In the data rows, 128 means zero.
Some points, one per row:
[ 91 214  76 210 109 113 220  44 166  36 199 187  65 178  81 100  82 163
  57  55  50  95 193  50  20 159 111 179 176  35   0 225]
[156 115 141 108 112 139 103 158 108 154 141 134 137 124 185 112 156 111
 164 147 139 130 107 146 149  96 121 120 101 169 179 102]
[ 79 184  85 243 122 106 215  44 165  61 189 163  82 179  37 132  83 160
  29 112  63  96 198  84  13 190 120 171 168  79   0 212]
[122 139 146 155 126 116 116 122 132 141 142 130 122 150 125 129 131 137
 110 161 143 156 142 136 111 130 130 136 134 136 101 132]
[111 134 175  69 158 127 160 170 118 113 204  64 146 176 130  92 119 118
 124  17 137   0 118 154 120  84 178  52  61 137 107 158]
[ 97 191  56 252  71 105 219  26 139   9 182 147  58 214  49 142  94 135
   2  67  82 118 145  39   0 246 121 202 160  38   0 207]
[164 103  47 155 114 127 164 120 141 143 103 157 144 102 121 151 102 124
 154 143  84 182  72  92 106 175 112 170 149  92 117 138]
[ 84 120 115 103 146 125 167 159 143 122 124 105 168 131 112 150 134 145
 124  78 142  88 128 118 115 146 124  95  93 130  92 160]
[136 102  92 125 107 134 159 117 111  83 107 131 117 137 139 136 118 135
 120 173  82 176  94  93  93 169 114 160 150  95 100 139]
[111 103  71 105 134 116 205 147  97  71 198  69 167 143  82 164  84 142
 100  37  75  53  87 101 102 170  84  80  94  77  66 202]
[133 128 114 124 124 139  59 113 135 122  91 151 111 127 171 131 137 161
 121 165 110 171 163  97 161 139 125 144 208 136 180  86]
[143 104 119 111 153 131 105 145 110 160 122 118 150  90  94 163 144 129
 147 106 123 110 106 162 146 101 117 119  87 154 126 137]
[151 189 251 116  81 147   0 114 117 124  73 150  45 164 203  91 186 119
 129 253 173 219 162 133 160  58 179 156 216 150 222  19]
[170 117 143 120 113 130 136 141 111 104 141 121 109 144 118 140  96  89
 131 118 124 144  68 126 122 142 122 143 100 113 109 134]
[137 152  87 167  84 155 174 105 110 140 142 125 121 139 132  88 130 130
 108 189 100 165 139 165  84 115 150 163 183 114 104 162]
[145 114 105 117 149 122 117 102 118 151  78 114 114 135 117 127 147 118
 112 143  98 128 115 121 155 159  93 135 153 143 174 117]
[121 136 137 174 118 125 128 109  85  79 144  93 101 190 111 165 114 126
  51 154 119  93 173 127  95 158 140 115 150 129  95 135]
[ 83 209 121 236 114  97 158  62 160  92 168 162  86 206  44 117  85 137
  35 139  98 102 210 102  53 131 131 168 179 110  21 155]
[144  66 159  75 147 125 147 201 110 152 137 105 193 116 142 159 122 106
 167  78 188  91  67 151 156 121 147  84  39 156 121 109]
[111 135 222  63 172 147  73 210 108 173 157 106 155 113 166 146 134  88
 170  99 206  80 114 188 145  50 176  46  59 174 130 127]
16 more points follow, each with its number after it:
[133 117  92 119 124 133 135 157 133 153 116 129 154 105 119 128 125 115
 147 153 130 155  99 160 136 136 127 135 125 134 134 137] 0
[ 99 190 109 224  97 137 177  64 140  25 163 158  61 189  85 127  72 136
  29 127  81 124 179  64  22 193 123 162 176  91  43 194] 1
[145 155 106 199 112 116 139  54 146  91 128 175  77 132  91 121 115 129
  74 168  94 161 117 100  67 171 110 207 146  78  93 145] 2
[156 114 147 130 139 130  95  90 107 119  98 114 130 149 107 137 138 130
  97 152 124 137 128 141 148 130 126 151 148 144 139 107] 3
[142  81  37 142 128 128 160 130 142 152  53 147 167  81 113 122 116 151
 166 230  72 250 103  95 126 205  97 164 172 135 135  99] 4
[139 171 169 133 107 122 129 133 124 130 147 147 106 138 160  86 154 122
 139  96 163 120 140 143 127  59 131 147 121 112 155 111] 5
[146  83 125  99 151 108 100 160 134 151  96 121 150  90 128 151 130 124
 158 133 131 133  83 134 171 135  93 113  98 124 153 114] 6
[136 108 139 107 136 113  97 133 132 175 104 108 148 124 103 131 154 128
 143 154 168 127 117 157 159 129 117 123 108 159 161 118] 7
[151 122 159  80 147 131 116 157 133 166 156 133 160 101 141 112 135 116
 176  89 151  97  94 151 148  61 139 111  73 133 159 131] 8
[138 113 145  98 112 144 124 126 124 135  75 111 119 134 130 135 146 124
 155 160 141 166 109 122 140 144 136 136 131 121 152 105] 9
[126 144  97 190 109 112 173  72 136  68 136 158  82 144 119 131 109 130
  66 136  73 131 141  97  63 160 109 167 179  74  86 176] 10
[120 130 159 140 132 124 119  88 140  97 134 147 108 138 136 117 128 127
  95  94 135  86 167 144 143 121 138 137 141 130 135 135] 11
[106 187  40 223 100 114 172  54 171  64 145 177  73 154  88 135 107 142
  59 144  46 148 156  77  19 179 120 196 214  58  51 191] 12
[133 109 138 113 146 113 125 160 119 169 148 112 168 109 153 139 145 115
 143  94 143 103 111 157 151  91 107  99  92 166 151 140] 13
[130 106 158 165 116 132  94 108 165 127 108 155 102 119 161 148 163 123
  99 215 126 177 137 145 129 142 107 152 148 134 128 101] 14
[146 106  81 109 136 129 214 121 132 124 145 125 153 119 118 103 111 132
 135  39 102  68  94 144 151 135 108 137  82 110 120 151] 15
Which two of these numbered points are nearest to each point below, looking only along the 6 directions in which the first points spread most? Their numbers follow each, nearest first.
[124  88 105 132 153 118 108 139 127 162 108 140 164  95 108 130 123 145
 133  89 152 106  96 133 140 134 116 111 114 123 169  97] > 6 7
[ 97 163  22 200 128 130 172  82 154  72 130 182 105 125 102 125  96 149
  64 165  27 193 176  58  21 192 104 173 203  96   9 195] > 12 10
[149 140 150 157 100 130  85  97 122 133 105 118 105 142 145 116 174 112
 108 189 137 149 126 132 122 129 138 162 144 148 175 104] > 14 3
[144 100 181  78 169 131  43 152 137 188  82 116 144  85 158 141 158 107
 166 137 179 120 142 176 207  80 151  92 116 187 217  74] > 7 13
[131 131  40 200 133  79 181  73 115  71 151 127 129 146  76 149  90 145
  55  69  60  87  94 104  68 200  77 174 119  46  70 219] > 10 1
[136 114 158 133 119 116  84 133 134 163 115 110 135 118 122 140 132 149
 122 178 140 133 143 150 137 125 140 115 132 157 142 124] > 7 3
[120 157 155 119 109 110  83 107 129 139 103 117 115 139 131 118 152 118
 130 209 150 149 146 163 131  93 127 130 154 142 153  81] > 14 3
[151 108 103 117 120 114 133 102 113 149 107 103 139 128 110 119 120 122
 127 102 110 108 122 129 140 150 133 141 120 139 177 107] > 9 3
[141  76  98 139 149 119 146 115 132 164 104 117 161 106 108 126 135 118
 144 189 111 126 111 176 149 144 129 155 128 165 132 138] > 0 7
[111 199 102 255  61  89 231   6 153  47 167 184  33 227  73 111 120 132
  28 198  55 171 195  58   0 180 137 244 193  46  25 174] > 12 1
[101 110 109 105 156 116 159 151 124 158 151 104 161 105 117 137  99 139
 141  47 134  52 146 156 170 119 133  70 110 139 129 163] > 13 15
[101 133 155 153 119 118  96 137 133 126  99 103 128 133 139 110 149 125
  96 158 149 112 171 152 141  92 159 135 138  89 180 111] > 3 11
[ 84 197 110 235 104 118 153  27 152  59 181 163  58 199  86 131 113 149
  25 142 108 120 205  73  51 181 143 170 199 101  52 153] > 1 12
